Each row is where one point has got to under a steady rotation. How many steps took it there?
The counts run from 0 to 1055.
[-16 -13   4  17  17  -5   4  -9 -21  14   8  25  -2 -11 -12  -1 -26 -14
   9  -9  13  -1  -2   8 -13   0  -3  -8 -11  16  -4 -22   6   9  -2  -3
  12 -21  13   1   6   0  23 -21  14   4  -7  -3   6  11  26  -2   2  24
   5   5  -5   8  18  11   6 -20  18 -23  22   0   2  -9   5   0 -10] | 847
[  6   0   8  16 -18  -1   5   3 -21   8 -11   7  -6  16 -16  10  -4   1
 -21  -2  23   7  33  -2  -2   0  -1   0 -15  15 -11  -3 -22  17   2  24
  -5   9 -15  10  18   9  -1  -9   2 -14  20  -7 -35  -7   6 -21  -3 -16
 -13   4 -13  13   2   5 -14   7  -5   6   8  -7  19   1   0   4   3] | 835
[ -4  -2  10   9  -4 -26  12  -6 -28  11  20 -12  -1  -5  -1  -4   8 -25
   2 -21  11   4 -28   5 -13  10  -7   6  -1  13 -19 -17   5  18  -7   2
  14  -2   4  23   2   7  31 -19   1 -17  -6   6 -10   5  -2   7   8  25
   4  10  -1 -10   3   4 -26   9   2 -20  -3  -6   4 -14   9   7   5] | 1015
[  1 -21  15  10  -1   2   0  23  -8  -5   2  -6  -3  12  -8   4   1   9
 -13  25  -6  16   0  11   2 -19   5  -9  -8   2  12  19 -14   6 -22 -14
   9   5 -12  12 -11   5 -18 -14   2   7   8  -4 -18   0   5  -7   1 -28
 -24  -4  -8  -3 -24  -3  -1  14  -9  19  12  12 -23   5 -13  -5 -18] | 527
[  6 -13  23  -8 -18 -13   9  13  -4   9  11  -4 -16  16  -3 -10  14  -3
  -7   2   6  23   2  -5  15 -19  19  -8   2   0   9  13 -21 -23  -2  -1
   3 -13 -10  -4 -11 -21 -25   8 -15   2  10  15 -21 -12  -5 -16   6  15
 -26  15 -15 -12   1   0 -18  -1  12  13   1   9  -1 -20  -1  18  -1] | 653
[ -8   4   6  16 -11 -10  18  13  -2  15  -6   9 -10   4  -7  -5 -11   0
   5   2  27  11  32   4  13   1  28   5 -20  10 -16 -10   6  11  -2   2
   0  -6  -8   9   5 -27  11 -21  26   1  26   3 -32   0   6 -29  -5   1
   5  -3 -12   5  -1   9  -1   8 -13   6   2   6  19   3  -1  -1 -15] | 495
[ -7 -13   1 -13 -36   6  -1 -12 -19   1  21 -23   1   5 -23  19  -2 -15
 -20  -8   9  -4 -19  11   7  17  -7   7   7  10  -3 -18 -18 -19 -16   1
   6 -22 -10  -4  -3  18   0  10 -14 -11  -2   8  -2  -1  -1 -14   0   6
 -19  -3 -12   3  12  17 -17  19 -11 -13 -14  -6  -9   9  11   7  -2] | 895
[  0   3  -6   6   3  19   0   5   4   7   0 -16  -6   5 -18   4  -8 -13
  -8   3   3  10   5   3 -22  -4   3 -11 -14  -3 -12  15   1  13 -25  20
  -6  22 -11 -15   2   8  23 -19  -8  -4   4 -29 -16 -32 -20   9  -1 -21
 -23 -18  -5  10 -24 -11  -1   4 -15  10  -1  -3  -4   2 -10  -4  10] | 1041
[ -7 -10   7  -5 -23   1   8  15   6   6  -5  13 -24   4  -4  10 -40  -5
   5   4   0  25  14  25   9  -6   7  -8   2  22  10  -3   3 -20 -19  -2
   8   1  -7 -14  14 -16 -11   2  18  23   5  -2 -16  -9  12 -21   5  -6
 -28   9   0   8   7  16   4  -3   3   2 -15  12   3  12   6  -4  -4] | 311
[  0  -7 -10   9  -4  30  -5  11   5   7  -2   1  -3  -8  -9   1   1 -28
  -2  10  12  28   5  -1  -1 -13  24  -1 -15  -2  -4  12  -6  12  -7  13
 -12  -5 -23 -13   0 -11  13 -28  -5 -25   4 -12 -14 -12 -15  -4  12 -12
   0  -5 -29  11 -24  -9  13   6 -27  13   1 -10  -6   1  -2  -5  -2] | 791
[ -5  -7  -6   3  -4  12 -12  24   3  12  -7   7  16  14 -12  12  -7 -24
  13  15   1  14  -2  -3   0  -8   2 -14   6  20  18  22  -1 -31 -25  13
  -9  -8 -11 -15 -15   6   7 -15  14   0   8  -9 -21 -18   3  -8  14 -18
  -9 -10 -18  11   0  12   9   6  -7  -1  12  15 -19  11  11  -5   1] | 695
[  6  -1  11  -3 -20   2  16  13  -3 -11  14  -4 -14  26 -12  -1 -14  -7
 -10   2  -2   4   7   7   0   1  -5 -25   8  -7  14   1 -24 -25  -7   3
   4 -15  11 -17 -13  -6 -21  18  -4  10  10   1 -24 -16   7  -8   0  -7
 -28  -8 -18  -8   3  17 -15  -2  27  -3   0   5 -10 -13   9  18   8] | 903
[  2   6 -14   5  -5 -12   7  22  -4  -2  17  18 -11  20  -7   5  -4 -13
  10   6  12  19  29   6   4 -17   1 -32 -15  -3  -6  10 -23   2   8  22
   3 -12   8  11 -21 -10   2 -11   6   6   1   8  -6  -7  -1   6 -19  15
 -15   3 -32   0  -3  15   8   8  -1  -9   4  24   0  -6   6  -2  -3] | 1000
[-10 -16 -14 -22  17   5  12 -10 -19  -4  33 -14  -8   0 -10   9 -16  -8
  -1 -14 -17  -6 -16  12  -8  20  -8 -10   0 -14 -12  -9  -7   5  -7  15
  -4  -1   7 -14  -2   2   8  -6   2  -9  -2  -1  17   6   9  27   5  16
 -21  -8 -14  14  -6  23 -19  13  14 -14  -1   9  -4 -26  18 -14   8] | 382
[-12  -7   2  -9 -12  23   1 -16 -10  10   7 -15  -6 -12 -10   6  13  -4
 -21  -8  11  13   4  16   0 -30   6 -10 -10  -8  -7   5 -22  -6  -7 -17
  11 -10 -17 -10   9   8  -5  -7 -12   0  -3 -34 -28  -9  -5 -19  -1   8
 -29  12   3   4  -5  -6   9   6  25  10   9   1  -4  -6  -3  16  20] | 483
[-15 -12  -3  24  21  -7   4  -5 -24   1  20  23  -1   2 -12   3 -17 -13
   1 -12   9   1   5   7 -17   2  -8 -15 -10   0  -8 -18  -9  18   4   1
  10 -23  13  12   3   6  14 -15   8  -2 -10   1  10  11  23   5 -10  25
   0   5 -15   2  16  15  -4 -15  14 -24  23   1   0  -8  -3   0  -7] | 846
[  1  -2 -11   4  -3  -6  14  22   9  -6  17   6  -8  14  -4   4   2 -18
   1   9  10  26  25  16   2 -14  10 -27 -15 -14  -9  12 -21   2  10  18
  -2 -13   0  17 -21 -19   0  -8   5   3   4   5 -15  -3 -12  -3 -15  14
 -17 -11 -31  -7 -10  14   3   8   0  -4  12  28  -7  -4   0  -1   3] | 999
[-14  10  -7  13   3   6  20   7 -20  11  16  -3   0  24 -12  -4  15   9
  -4  -2  20  -3  -2 -13  -4 -17  -7 -14 -12 -15  -5 -10  -9   4 -12 -13
  13  -8  -8  -4 -21   4   9 -18   1  -9  17 -15 -34 -18 -10 -16   2  -7
   1   6 -11  -9 -21   7 -13  30  -5   9  20  -9 -17   2  10   4 -13] | 955
[ -2   2   0   8  -3  28  -4   2 -16   9  -6  -5  -3   3 -16  -9 -18  -1
   0   0  13  -6  13   2 -16  -6   8 -14 -18   8  -8   3   2  16 -31   8
 -15  18  -8 -18  -7   4  21 -27   6 -10  15 -21 -13 -14 -10   1   1 -36
 -12  -3  -6  21 -24 -11  11   6 -20  -2 -12  -1   4   0   9  -8  -1] | 451
[  5  -8  -5  -6 -11  22  -5  -5  -7  12  13 -15   1  -8 -25  28 -23 -25
  -1   8  -2  -4   3  21 -10  -5 -16 -23   3   9  18  -5  -8 -21 -11   4
   0 -29  12 -11  -7  13  -4   4  -3  13 -13  -9 -10  -5  12  -1   5  -8
 -19 -25 -11  11  11  11  27  -5  10 -21  -2   9  -9   3  18   8  10] | 136
[ -9 -22   8  12  13   1 -24   9 -14  12  -7   8  -9 -21   7 -10 -18 -10
   9  13  -5  15  -9   3   1  -9   9  -5   5  14  15  15  12   2 -33 -18
   0  -1  -9   2  -6   8   8 -26  26   4  -9 -19 -24  -1  13   9  20 -28
 -23   8   5  13  -9   3  18  -4  11   3   0   9 -11  -4  -2  -2   7] | 605
[-21  -3   9 -19 -19  -6   1  -9 -10  13   8 -12 -22 -19   6 -14 -10  -5
   2 -12  -3  13 -28   7  18   5  19  13  11   6  -4  -3  11 -19 -19 -15
  13  -4  -9 -20  10 -17   8  -4  10   4  -5  -7 -16  -4  -8   4  11  14
 -25  16  10  -4  -7  15 -13   4  18   0 -24  -5   3 -17   5   1   7] | 52
[-13  11  -7   7 -18   3   4   8 -16   2  12  22  -3  30  -8  -4 -22   9
   6   5  11  16   2 -19   1  -2 -14 -18 -16   3   5  -7 -14  -2 -17  11
  11   4  -2  -6 -18  -1   2 -16   9  -7  17   3   2 -10  -8  10  -8  -3
  -5  23 -19  -8 -13  14  -7  29 -18  -5   3   0 -13  11  16 -12 -20] | 618
[  6   2  -3  22 -16  21   8  15   4   0 -16  -1  -5   0  -6  -4 -21 -19
   6   3  14  10   7  -1  -1 -14  13  -2 -10  15   5   7  15   8 -17   1
  -6  -8 -15 -14   2 -13  12 -25  11  -6  15  -7 -17 -19 -18  -6   5 -23
   4 -13 -19   1 -29 -12   9   2 -31   7 -22 -12  -4  -3  -4  -4 -10] | 113
[  1 -19  24  10   0 -11  -8   8   4  13  14 -12   1   0 -22   4   1 -19
 -11  25  -4  18 -19   3   9  12  17   9   7  10  25  13  -6 -17 -12   0
  14 -22  -6  11 -12  -4   0  -2 -17   7  -6   9   7 -12  -3  -8   3  10
 -15 -29 -14 -22   9   4  -5 -17  -7   4  13  -3 -13   0 -26  11 -16] | 1027
[ -5  -2  11  -4 -32  -8   6  -1 -13   0   7   4 -17  20 -14   3   0   0
 -16  -7   4  24   4  -6   1 -16 -11 -17  -1   7   3   8 -31 -26  -5  12
  18  -2  -8 -11   4   4 -22  10 -15   3   3  -2  -7 -19  -7  -3  -6  15
 -40  29  -1 -11   1   9 -20   5  17   6  -3   5  -5   1   2  13   9] | 992
[  6 -35  11  -3  18 -19  -4  17  -6  12  13  -2   6   6 -13  12  20 -34
  -2   3  -6  20 -21   9   0   6   6  12   8  14  17  15   3 -15  -8   8
  -4 -10 -10  11   2  11   1  -3  -8  -3 -10   9  -5  -9  19 -10  24  15
 -18 -13 -17   2  11  15 -19  -8  -1   4  17   3 -10 -13 -11  -2   3] | 939
[ -8 -16  -2  23  17  -6   3   2 -24  -9  23  18  -3   9 -17  11 -11 -18
  -8  -8   2   4   8  14 -16   5 -12 -15 -10  -6 -12  -7 -24  19   9  17
   8 -19   6  15  -1  13  15 -10  -3 -11 -10   2  11   7  17   9 -13  20
  -9  -3 -19  -1   9  17 -10 -11   6 -22  25   2  -2  -6  -9  -1  -1] | 845
[ -6  -7   7  -6 -28   6  10   6  -1   1  -1  -2  -5  26 -23   6 -15  -8
  -8   6   0  10  11  12  -1   3   6 -15   4  12   1  11 -22 -39 -14  17
   3  -1  -7 -24   7  -4 -16  16  -2  10  18  -1 -11 -22  -1 -23  -2   4
 -26  -4  -6  -2  11   9 -13  -2  12  10   4  11  -7   7  12   9   6] | 313
[  8 -23  -2   6  -7  -5  17  11 -28 -15  16  11 -22   6  -9   2 -12 -11
  -3  -3   2  15   7   5  -1   2  -5  -3  -1  -5  10 -13 -11  20   1   5
  -8 -10   1   6  -9   3 -16  -9   2 -17  -2  24   7  15  13  16   8  -4
 -14  16 -32   9 -14  18 -20  20 -21 -11 -17   0  -3 -14   9 -13 -10] | 124
[  5   8   2  -1  -9 -30  14   7 -17  12  10 -17 -13   0   7  -3  12   6
   6 -13   9  11   4   9   3 -29   5 -12 -14  12 -19   8   3  10  -2  -1
  14   0   5  29 -10 -13   8 -15  14  12   6  -2 -13   6 -15  -3 -10  16
 -20   9  -4 -11 -28  -6  -9  21 -11  -2 -14  29   9 -16  -6   2  -9] | 831
[-11 -29  10  22  -3  -6  -9   7 -12 -14   5  15  -7   2 -10  -3 -21 -29
   3   8 -18  16 -21  14 -13   0   0 -15  10  14  11  17 -15 -14 -16  11
  16 -14  12   0  -3   3  -9  -6  -1  -2  -9   9  18  11  11  16  -1  13
 -17   7 -10 -18   3   2  -2 -16  16 -12  10  13 -24 -11  -7   1   0] | 6
[-13   0   5  -8   6  13  -4   0  -5  32   6   0   5  -5  -7 -11 -12 -12
  10  11   5  11 -13  -7 -10   1  -1 -17  -4  11   9  -3  13  -9 -36  -1
  -1  17  -5 -13  -7   3  24 -24   8   2  -6 -18 -27 -13  11 -11  24 -17
  -5  19   9  13   7   8  14   7  14   1  19   3 -10  10  26   2   0] | 355
[-12   2   0   7  -2 -10 -14   7  -7  12  10   5  -5   4   0 -13  -1 -16
  18   4   3  28 -25 -15   6 -18   5 -14   2   6  15  15   4 -17 -16  -6
  21 -19   6  -4 -24  -9  18 -16  -3   4 -15 -10   6 -20 -24  18  -2  13
 -15   8  -6 -19 -17  -1   6  -5  -5  -8  -7  -1 -19 -10 -13   4  -5] | 949
[  0  -6  28   7   7  -9   1 -11 -12  17   6 -15  -5  -9 -15 -14 -28  -2
  -9  -2   2 -14   4   1 -16  24  20  -5 -22  14 -22  -7  -2  21 -10  20
  -7  19  14  10  14 -14  22 -18   5  -8  13  -1   7  19   6  -2  -1   5
  -7 -16   2  -6   8  -7  -8 -15  13  -4  13  11  15 -21   4   0   0] | 502
[ -5  -3   6  -5 -16  -4  13  18  -1   9  15  15 -12  16   3 -18  -5  -9
  11  13   8  34  -5 -19   1  -8   8 -11 -15  -6   3  -2  -5   5 -13   8
   8  11  -9   6 -16 -14  -5 -24   2 -14   3  17  -5   1  -8   3  14   5
  -2  33 -16  -8 -18   7 -11  23 -24   8   7   7 -13   0  16  -8 -22] | 279
